In the rows, zero is written as 128.
Each named move below is a turn or a mirror, shown by a few rows before and after it. Which moves, in which order, take the first row of each later pair to the second? The first pair is answered.
L (before -> after):
[ 66 115  69 111 161 162 102  66 182 117  97 117 126  71  60 125  90 201
 150 114 118 168 104  81 121 101 124 147 122 119 144 151 130 208] -> [ 71 105  51  82 136 133 131  77 207 137 123 123 152  90  77 148  99 203
 172 105 126 146  89 123 119 111 135 154  99 143 139 161 192 176]
[ 87 136 128 108 141 132 109  93 101 112 111 117 129 138  93 151 141 148
 165 107 106 142 133 103 107 143 114 115 109  90 128 123 125 143] -> [ 87 128 117  93 130 119 126  99 117 123 122 123 138 149  99 164 145 146
 175  98 110 127 123 124 109 146 120 120  94 100 123 126 155 124]
[150 143 131 132 122  96 142 153 132 133 156 133 130 131 174 141 166 104
 118 148 162 117  93 152 136 133 143 123 159 124 130 127 129 111] -> [144 151 147 149 135 115 120 144 114 121 138 129 116 118 163 125 160 104
 103 156 155 133 105 122 135 129 137 115 174 110 132 121  91 131]
[114 130 101 121 129 112 110 102  88 160 146 124 138 156 145 161 173 136
 167 117 130  99 118 117 102 154 128 124 116 105 122 129 153 118] -> [114 139 116 139 145 131  90  97  74 147 131 121 123 144 132 141 172 135
 154 125 128 114 130  90 101 144 122 119 131  87 124 124 115 141]
V (before -> after):
[131 134 117 157 156 108 136 159 173 118 141 112 175 105 121 172 100 140
  97  92 140 149 136 108  99 104 171 186 181 118 109 124 125 142] -> [132 137 119 158 157 113 135 160 172 114 141 112 170 103 122 173 101 138
  94  93 139 148 133 109 101 106 171 180 184 117 108 124 125 140]
[110 148  82 105 141 124  72 105  93 135 122  90  87 100 109 195 172 123
 169 118 134 169  87 103 113 151 136 131 111  73 136 132 125 138] -> [105 144  82 103 145 126  75 105  97 134 123  91  89  98 103 196 166 127
 170 118 136 168  84 102 113 152 138 133 111  76 136 132 131 140]
[149 123 103 132 134 105 110 135  84 101 135 117 107  94 148 137 145 117
 125 137 157 106  94 150 113 135 142 160 167 143 126 132 130 133] -> [127 108 106 115 141 104 116 132  97 107 136 128 124  98 118 137 123 135
 141 127 156 100  97 152 113 150 146 169 140 150 133 147 170 137]
K (before -> after):
[164 156  57 121  99 113 115 150 105 124 147  92 114 126 207 172 231  89
 144 121 134 121  88 150 107  92 121 142 143 146 127 129 129 102] -> [153 140  42 107  85 124 136 142 124 130 141  95 118 131 198 168 211 103
 151  94 112 121 102 152 101  88 108 145 104 168 112 123 151  94]
[128 141  86 113 122 130 125  78 136 127 136  89 145 147 158 125 150 106
 138  90 116 165 121 171  98  96  89 153 111 118 122 121 146 152] -> [137 150  97 126 135 121 111  83 118 120 141  85 143 143 169 125 169  97
 133 113 139 163 107 166 104 101 105 147 148  98 136 122 126 164]
[106 103 147 127 153 120 114 141 158 133 125 142 153 114  95 115 113 134
 131 125 153 124 116 144 135 141 141 144 129 138 143 148 158 138] -> [106 106 149 124 153 114 110 142 155 131 124 143 152 111  96 115 119 134
 132 129 154 126 117 144 137 145 142 145 136 135 145 149 156 139]
R (before -> after):
[149 155 160 136 100 112 138 182 102 130 114 156 123 112 121 137 134 128
 145 181 148 111 169 131 139 143 135 110 142 100 129 135  96  98] -> [111 128 166 132 123 125 131 183 124 129 104 154 147  98  79 126  98 146
 141 177 159 123 160 141 153 139 138 142 140 123 152 147 120 117]
[ 86 127  86 114 116 138 137 112 133 159 141 111 129 127 133 164 170 124
 161  84 107 101 146 115 104 149 129 101  99 142 109 136 161 120] -> [ 79 121  96 112 121 137 137 114 134 161 137 115 133 126 119 159 155 129
 164  83 107 103 146 111 109 153 132 101 101 141 108 141 166 124]
[204 156 122 143  80 121 147 134 124 129 114 137 105 147 198 128 146  94
 107 138 108 127 151 133 121 122 117  93 133 110  83  94  77  93] -> [148 120 186 144 124 124 154 125 158 146  99 178 139 138  99  99  41 134
 112 136 111 125 178 107 129 166 127  86 101 103 105 134 119 116]
Now pairs of rows:
Each pair is two moves apart.
[104  85 100 142 150 143 118 115 122 113 125 101 127 128 122 123 154 131
 113 131 142 149 103 126 130  63  99 192 162 161 174 115 114 135] -> [ 87  78 121 103 136 104 151 100 125 140 138 143 135 162  81 137 124 155
 162 102 127 109 136 101 102 131 102 145  85 119 152 140 178 107]
R V
[ 78 108 105 118 146 138 105 126  88  97 123 102 129 134 108 138 139 156
 132 118 141 153 111 116 124 131 133 137 126 124 131 150 139 123] -> [100 112  90 111 125 121 121 138  94 102 136 102 135 143 143 150 165 144
 136 117 147 141 101 143 128 132 139 138 126 137 125 147 150 104]
V L
[147 119 148 134 101 120 120 151 141 113 142 162 136 140 122 103 100 120
  98 173 143 137 116 166 131 138 156  94 171 108 135  91 140 134] -> [133 112 144 127 108 122 117 150 150 115 143 157 143 139 113 105  94 126
 102 169 143 137 110 171 136 132 158 109 168 120 141  96 157 137]
R V
[107 105 109  70 122 146 142 124 114 133 105 145 125 151  41 141  77 168
 150 121 127 127 144 124 135 163 111 142 102 130 143 112 161 132] -> [146 133 148 118 125 154 135 137  94 128  96 158  97 145  72 115  77 144
 114 154 133 132 170  92 135 161 106 104 141  91 132  96  76 141]
V R
[146 129 125 127  89 132 148 120 151 132 120 134 113 143 146 127 106 141
 129  94  98 124 163 120 116 131  98 101  78 136  89 119 118 110] -> [128 126 187 155 146 120 113 135 145 125 124 145 134 122 100 112  80 143
 119 138 151 128 143 108 138 155 133 104 140 101 136 153 110 146]
K R
[ 98 110 137 133 144  99 128 123 135 123 143 132 133 143 134 132 119 133
 141 126 135 107 122 132 133 142 130 119 147 121 142 136 151 105] -> [112 116 123 139 139 106 124 129 127 114 144 119 128 142 158 132 140 120
 133 132 138 111 111 141 133 124 126 127 163 130 142 125 133 107]
R V
[ 98 113 126 104 143 110 172  82 121 144 108 142 154 142  77 144  90 157
 202  96  92 137 142  97 140 148 106 118 108  80 156 151 172 124] -> [174 141  93 111  92  81 192 112 110 144 136 129 136 158 190 169 167 108
 187 117 103 120 118 147 143 124 110 109 142  91 127 120 141  88]
V L
[131 102 122 125 103  34 150 137 129 115 138 128 161 148 107 120  94 117
 121 132 140 102 129 108 164 133 163 133 118 140 141 136 170 122] -> [150 107 100 130  74  55 161 137 127 117 126 121 144 152 138 114  99 111
 108 118 113 112 147 111 158 113 138 127 102 159 112 111 141 106]
V K
[132 138 106  90 116 134 115 125 128 119 107 126 111 146 110 106 139 104
 121 124 131 168 154 107 122 105 118 119 122 138 131 120 108 131] -> [137 135  99  75 107 108 132 137 141 130 126 132 126 154 128 119 153  97
 131 125 143 150 141 132 121 116 132 123 119 148 132 126 145 117]
K L
[130 113 114 100 120 100 151 132 140 142 154 124 154 139 141 147 130 132
 153 110 139 117 121 160 124 131 129 150 102 158 132 139 183 106] -> [ 99 121 145 137 167 148 107 106 115 117 114 120 130 112  84 110  95 144
 128 117 126 151 150  92 121 124 113 144 115 125 148 137 116 156]
L V
[135 202 131 186 135 168 121 125  91  99 100  69 129 133 139  74 160 146
 108 139 142 109 124 137 158  98 102 123 165 106 124 141  63 156] -> [124 183 101 157  96 186 163 109 120 117  90  80 127 148 128  73 126 169
 120  87  92 108 157 137 140  99  68 120  84 136  90 131 101 129]
K R
[160 161 161 141 146  96 114 146 132 112 178 122 150 130 144 123 137 113
 146 155 173  90  64 184 145 154 159  96 157 110 152 141 138 136] -> [146 137  99 106 104 118 152 129 164 124 164 117 156 137 149 128 121 135
 156  95 118 100  88 206 130 130 121 117  82 176 118 120 178 110]
K R
[114 123 117 118 137 144 128 101 135 142  77 123 112 130 116 102 121 160
 134 101  87 160 163 109 101 114 101 152  91 184 117 116 125 142] -> [141 148 150 144 167 109  89 127 101 126 109 114 110 125 147 113 178 126
 124 160 153 146 118 117 121 129 147 142 183 134 149 129  95 158]
L K
[114 122 121 108 150 110 151 116 140 141 105 147 137 137  73 140  90 132
 139 128 127 121 135 108 129 162 115 116  99 104 133 167 155 140] -> [118 128  82 113 159 122 122 127 129 119 107 107 141 119 110 153 140 114
 127 146 146 139  84 143 147 113 124 161 153 137 157 157 143 153]
R K
[111 115 147 153 133 147 142 158 155 147 121 145 171 114 110  91  58 134
  90 125 133 166 112 161 150 118 140 164 136 167 135 145 157 154] -> [117 121 157 165 143 144 124 162 139 137 121 137 169 112 111  86  71 127
  84 141 143 170 110 150 150 116 144 159 160 152 141 147 134 163]
L K
[174 137 106 137  96 141 139 161 155 122 116  86 115 135 188 105 104 147
 122 103 101 107 140 179 100 161 144 132 114 140 149 104  79 120] -> [141 117 125 140 118 149 137 158 177 127 108  95 136 123 139  94  59 167
 122 103 108 116 137 180 110 169 150 148 103 154 166 121 103 135]
R R
[105 152 132 165 179 149  73  91 110 103 102 154 144 121  86 133 145 125
 164 141 136  99  91 150 165 141 162 161 133 117 153 128 132 123] -> [ 93 139 119 157 169 171  91  78 126 109  86 155 146 122  71 125 120 142
 166 113 105 105 110 146 156 135 142 165  94 137 139 122 144 121]
K L
[ 89 139 122 107 129 117 144 155 163 123 116 149 171 106 127 100 174 103
  98  81 116 110 159 173 152 117 113 157 144 117 155 135 119 106] -> [ 98 143 146 110 125 107 154 154 161 132 114 169 166 116 120  96 162 105
 103  86 112 100 179 155 145 142 114 128 135  91 148 138 110 101]
R R
[ 95 104 116 151 171 152 115 114 140 107  97 121 121 114  74 120 102 131
 124  96 118 161 129 116 140 118 130 158 111 132 139 121 143 155] -> [129 122  75 146 142 153 117 119 119  96 106 100  98 119 136 139 164 110
 123  91 109 157 117 134 130  94 118 156 126 136 122  98 117 135]
R K
[ 93 105 182 151 156 126 113 133 140 118 131 132 164 115  83 108  88 134
 118 163 166 121 135 127 163 137 151 139 150 147 143 145 155 146] -> [133 135 179 173 141 129 106 144 114 108 132 118 134 114 143 108 135 106
  97 181 165 126 137 123 158 115 144 126 185 132 131 119  94 144]
V R
[155 142 141 143 173 158 112 134 142  80 142 100 107 146 169 122 148 153
 187 123 138 115 128 141 191  89 129 139 158 197 168 134 116 161] -> [150 132 126 126 153 156 130 131 158  88 145 104 116 154 169 124 137 165
 198 105 123 109 131 154 186  88 125 147 129 215 160 135 144 146]
L K
[106 149  88 113 109 158 119 124 101 108 108  99 107 143 145 115 230 127
 110 134 162 163 125 192 114  97 150 137 170 123 156  97  97 125] -> [104 148 129 103  84 145 163 105 115 140 100 148  96 171 114 102 165 152
 131 106 119 138 196 145  83 159 129  70  82  85 116 104 111  97]
R K
[123 130 139 110 106 118 135 117 126 137 127 151 131 145 134 113 111 131
 142 129 121 113 166 116 101 162 124  93 101 128 111 132 137 115] -> [102 115 148 118 127 134 126 117 143 132 117 147 150 127 104 102  83 139
 130 130 131 131 158 122 117 150 129 120 114 150 129 140 143 137]
V R
[112 115 174 147 146 126 133 121 163 142 120 143 140 115 100 111  77 124
 116 140 143 117 142 126 138 148 142 118 130 120 126 133 140 146] -> [151 137 165 163 134 127 129 132 147 136 124 132 117 115 150 114 112 100
 101 155 143 118 138 133 139 130 136 108 158 116 114 114  97 143]
L V
[120 127 142 147 133 141 131 125 130 124 103 152 126 120 104 106  90 140
 111 128 120 140 144 102 129 133 114 128 122 134 129 130 112 142] -> [122 128 126 151 140 147 118 130 126 113 106 130 128 110 118 115 114 130
 105 136 134 147 120 120 134 112 117 147 151 149 142 126 104 152]
K R
[119 132  77 153 123 153  98 107 118 125 124 138 120 112 102 129 164 102
 148 126 120 136 144 127 127  86 133 124 129 112 140 127  97 152] -> [120 123  62 130 106 140 125 108 139 139 136 143 131 127 109 140 160 108
 163 112 112 127 140 150 127  89 134 129 100 133 130 132 136 130]
K L
[113 117  95 135 129 121 118 121 125 143 175 118  95 118 128 142 144 131
 140 103 151 128 107 123 134 154 142 145  81 148 125  87 144 133] -> [102 120 108 143 141 138 102 110 120 133 161 117  85 107 107 132 131 136
 133 104 147 135 117  98 135 152 140 139  86 135 126  89 122 152]
L V
[130 126 119 109 151 121 138 127 163 108 122 115 190 135  92 103  90 142
 149 122 112 147 162 185 140 118  86 106 106 160 109 150 147 161] -> [145 135  85 104 133 119 134 128 151 103 128  99 181 138 131 115 134 130
 153 119 109 145 146 200 138  95  82 113 117 171 100 134 139 152]
R V
[138 112 137 113 130 113 161 121 175 142 125 149 130 150 106 116  87 137
 136 129 136 119 131 124 131 141 126 136 134 122 115 155 141 126] -> [149 125 146 142 140 127 143 117 156 128 114 140 110 142 117 101  95 125
 117 136 131 134 142 105 130 128 117 124 157 107 117 142  87 144]
L V
[168 161 115 101  98 137 188 116 107 137 138 140  89 162 172 159 153 107
 123 114  87 124 124 123 114 151 103  94  98 101  49 116 111  86] -> [114 133 132  75 130 118 189 107 127 150 147 155 124 162 103 167 114 139
 157 109 106 109 113 128 123 189 125 108  74  97  83 154 190  92]
K V
[162 167 128 149  78  90 140 166 118 118 143 108  90 134 205 150 200  86
  99 146 149  98 104 159 124 183 139 112 180 109 142 110 101 114] -> [128 158 120 163  80 172 136 124 119 103  83 105  62 115 152 104 137 118
  80 102  77 139 171  94 107 157  83 106 119 121 117  85  47 138]
K L
[103 148 105 106 120  90 119  83 119 115 131 112 136 125 110 101 132 137
 145 120 125 110 136 149  95 113 111 156 139 168 141 132 139 134] -> [126 164 111 108 109  83 113  86 102 115 141 117 120 131 137 109 157 124
 146 128 123 103 141 140  89 124 109 138 147 146 130 125 121 132]
R K
[180 179 140 102 137 125 162 106 130 128 137 143 151 120 142  94  71 108
 151 129 104 157 132 125 131 111 171 109 138 110 116  77 135 101] -> [170 181 143 103 143 131 155  99 131 126 129 145 149 115 124  89  63 116
 148 130 100 159 135 117 128 115 170 108 136 108 121  80 137 107]
V L
[101  95 115 121 129 117 129 141 175 151 164 142 154 117 101 103  92 119
 164 135 174 124 107 164 142 117 152 164 120 174 158 163 200 142] -> [139 112  76 130  78 149 154 138 173 146 146 131 124 125 160  91 108 103
 138 109 121 144 137 163 130  74 105 154  92 205 106 118 144 127]
V K
[150 128  64 113 137 172 112  88  57 115 120  67  91  89 139 143 175 105
 127 109 137 149 135  97 130 122 168 169 132  74  97 156 115 155] -> [138 120 106 107 146 157 124  81  65 135 122 101  98 101  99 136 129 122
 142 106 133 132 171  67 119 171 170 135  96  38  93 175 139 153]
R V
[147 163 151 138 188  83 142  97 102 121 142 173 151 134 145 150  99 141
 143  97 146 108 146 132 163 137 143 120 128 134 103 124 110 109] -> [146 161 119 135 189  96 136 102 105 112 142 147 155 125 159 157 123 139
 139  99 150 121 120 154 172 104 142 152 142 165 112 115 112 117]
R R
[101 113 144 105 137 132 153 117 138 134 111 156 137 135  86 130  98 142
 144 117 124 106 144 118 117 170 121 114  90  89 133 147 196 136] -> [149 140  80 102 101 134 143 128 109 119 124 112 112 141 177 157 194 103
 136 116 120 110 108 152 110 120 111 129 131 108 115 109 162 119]
R R
[171 159 135 158 127 163 173 147 138 126 131 117 128 117 126 135 126  86
  93 114 165 144 156 160 123 120 125 126 163 150 128 108 111 113] -> [164 154 149 160 121 159 187 142 144 136 128 135 130 124 108 125 101  97
  98 103 152 134 177 146 117 138 120 112 135 136 115 114 121 108]
R K
[ 83 114  90 107 138 113 110 112 138 139 140 124 148 134  90 156 149 146
 149 107 125 123 111 117 116 136 139 132 103 134 131 129 168 127] -> [115 136  70 118 122 112 106 119 120 131 142 111 128 138 141 164 193 124
 140 114 123 123 101 123 111 117 133 125 125 129 120 108 130 119]
R V
[140 168 167 152 109 152 106 106  86 136  91 138  56 141 105 136 127 118
 119 118 100 130 167  54 103 133 109  81 110  42  85 120  50 133] -> [178 158 119 108  49  90 158 138 116 165 141 143  86 175 175 182 169  99
 149 109 116  88 128 142 106 144 130  92  89  85  64 121 131  67]
L V
[114 139 154 147 136 145 110 124 120 121 122 127 108 109 137  99 127 136
  84 141 106 133 137 125 131 120 112 118 151 127 115 123  87 135] -> [ 87 129 169 136 157 132 105 127 124 125 128 130 124 107 103 106 113 145
  99 144 124 130 123 123 135 142 128 123 152 118 137 142 118 143]
V K
[106 121  98 126 144 137 104 125 100 105 121 120 113 131 117 139 134 127
 147 130 130 136 106 141 121 116 131 149 130 105 135 113 104 141] -> [ 98 115  88 113 133 138 118 121 112 116 125 123 120 134 114 140 122 129
 153 114 121 134 110 147 120 116 127 154 108 119 127 113 125 127]
K L
[153 152  95 100 107 115 110 124 103 136 136 140 101 133 142 150 166 122
 168 101 116 104 131 112 102 134 123  98 104  98 105 127 145 112] -> [127 143 142 120 150 109  87 128 103 132 135 150 120 120  98 143 133 133
 160 132 151 105 120  98 120 155 149  98 141  73 140 158 148 140]
R K
[131 139 111  98 125 118 116 133 127 147 120 118 102 110 137  95 112  92
 128 103 118 129 126 176 101 115  86 126 103 188  76 123 130 123] -> [151 161 148 124 139  98  97 140  98 140 131 124  89 113 151  95 133  73
 120 139 150 118 123 154 101 135 108 100 148 136  89 128 100 133]
R K
[133 142 130 135 138 109 112 132  49 130 108 124  66 131 134 155 179 114
 160 134 130 163 136 100 127 158 150 120 163  37 122  97 118 147] -> [114 133 161 149 161 122 107 135  60 129  96 135  76 119 102 133 138 125
 142 147 143 172 145  88 139 159 153 122 169  42 139 105 114 162]
R V
[176 165 166 160 146 185 111  98 107 124  77 102 144 118 182 119  72 107
 115 151 144 167 132 105 129 113 102  82 190 102 162  86  39 164] -> [138 133 156 132 132 202 143  79 147 145  64 124 164 123 130 105   4 145
 128 109 106 174 163 103 122 123  76  88 115 139 145  92  86 151]
R K
[ 84 112 123 122 148 105 133 161 159 148 150 111 156  93 114 163 128 143
 149 105 130 148 131 148 164 115 142 147 138 111 121 158 145 130] -> [125 138 151 148 137  96 131 168 135 149 151 126 130 107 147 155 143 124
 133 125 126 139 157 123 152 129 137 102 152  68 102 145  89 126]
V R
[125 144 102 111 112 110 141 122 101 139 140 120 122 146 153 123 179 135
 165 120 122 103 138 120 120 127 114 111 102 124 124 141 153 100] -> [ 96 140 137 131 144 129 122 111 101 128 117 133 118 133 102  93 134 152
 153 128 116 120 157  84 123 137 113 101 106 105 135 149 129 131]
R L
[156 117 114 116  81 134 178 141 163 145 135 134 124 139 170 123 114 119
 116 115 105 119 141 156 135 113 115 120  98 176  80 106 115  91] -> [146 111 124 110  85 134 185 140 172 150 134 143 133 144 144 117  92 134
 126 112 107 114 149 154 133 129 117 117  85 173  85 118 137  93]
V R
[146 102 136 140 152  90 105 145 125 122 153 145 134 130  75 152 163 157
 144 135 140 141 122 100 133 144 125 140 125 119 143 123 137 101] -> [139  98 139 144 155 105 103 138 126 118 139 145 126 125  65 141 152 162
 141 128 127 153 138  85 132 139 113 137 112 118 135 122 121 107]
K L
[151 125 137 132  95 110 152 157 140 136 121 134 137 138 146 101  97 124
  99 123 105 137 200 141 132 149 115 110 114 135  99 123  93 113] -> [139 124 156 151 137 108 122 165 133 125 126 120 150 116 132  98 104 122
  86 158 144 143 165 147 153 145 141 134 173 131 137 138  87 140]
R K
[123 127 130 128 141 136 118 129 102 135 133 113 137  99 142 130 150 125
 132 128 130 112 151 112 125 127 109 114 107  98 115 128 110 115] -> [106 116 129 120 144 144 122 123 115 138 130 113 151  95 116 126 127 139
 130 124 127 118 152 110 129 131 110 125  95 113 121 135 127 120]
K R
[ 82 123 127 139 126 126 180 153 128 132 136 151 151 138 120 101  82 115
 115 112 138 109  73 162 165 128 147 149 129 152 147 122 195 102] -> [ 67 129 142 164 148 173 158 131 111 116 104 144 129 120  95  69  63 123
  93 109 112 134 102 113 160 114 124 144 130 137 143 114 139 132]
L K
[ 76  68  83  77 126 127 113  99  90 139 126 118  86 123 136 183 179 145
 140  79 112 113 138 121 109 173  84 132 107 130 133 134 182  92] -> [ 76  80 110  92 155 111  87 114  71 127 133 117  92 117 131 189 196 133
 136 113 152 107 116 119 120 184 108 130 158  98 161 148 170 106]
K V
[111 126  70  71 101 102 146 112 137 123 135 131 137 157 129 167 181 151
 186 100 112 105 111 154 125 116 121 148  95 148 130 130 196 105] -> [133 151 147 104 136  66 120 122 102 120 145 157 126 159 123 159 181 134
 180 149 154  86 118 117 124 165 150  93 148  57 146 145 156 122]
K R
[151 106 177 121 125 157 154 119 118 131 127 168 137 147  87  79  88 137
 109 145 129 119 125 108  96 119 136  87  97 138 138 163 125 123] -> [146  91 130 108 120 165 149 127 129 124 136 137 155 136 103  92 118 137
 112 138 137 134  87 154 110  78 142 139 114 194 154 156 151 122]
L R
[115 139 169 125 129 137 149 109 110 149 114 149 118 148 121 159 118 135
 161 122 109 103 160 102  90 188 118 100 104  80  99 160 139 101] -> [136 148 159 136 115 147 150 109 106 144 111 143 103 146 149 156 131 129
 148 120 101 109 166 102  88 173 111  96 109  86  88 147 107  97]
V K
[152 138  85  95 114  51 132 152 130 129 186 118 137 134 180 190 205 100
 157 141 180  88  58 200 139 143 173 159 151 133 147 150 183  91] -> [174 157 145 114 108  31 147 149 116 143 184 157 116 153 175 176 179  99
 157 150 171  68 107 153 124 195 173  92 139  65 121 152 152  81]
R V
[111 141 106 109 117 103 133 106 103 134 142 126 121 132 116 141 133 147
 148  86 114 128 143 106 101 131 134 112 113 106 122 135 146 128] -> [133 153 102 132 116 116 117 114  90 120 136 105 107 122 144 132 154 130
 125 101 119 143 133 109 108 107 132 123 149 114 117 120 100 140]
R V
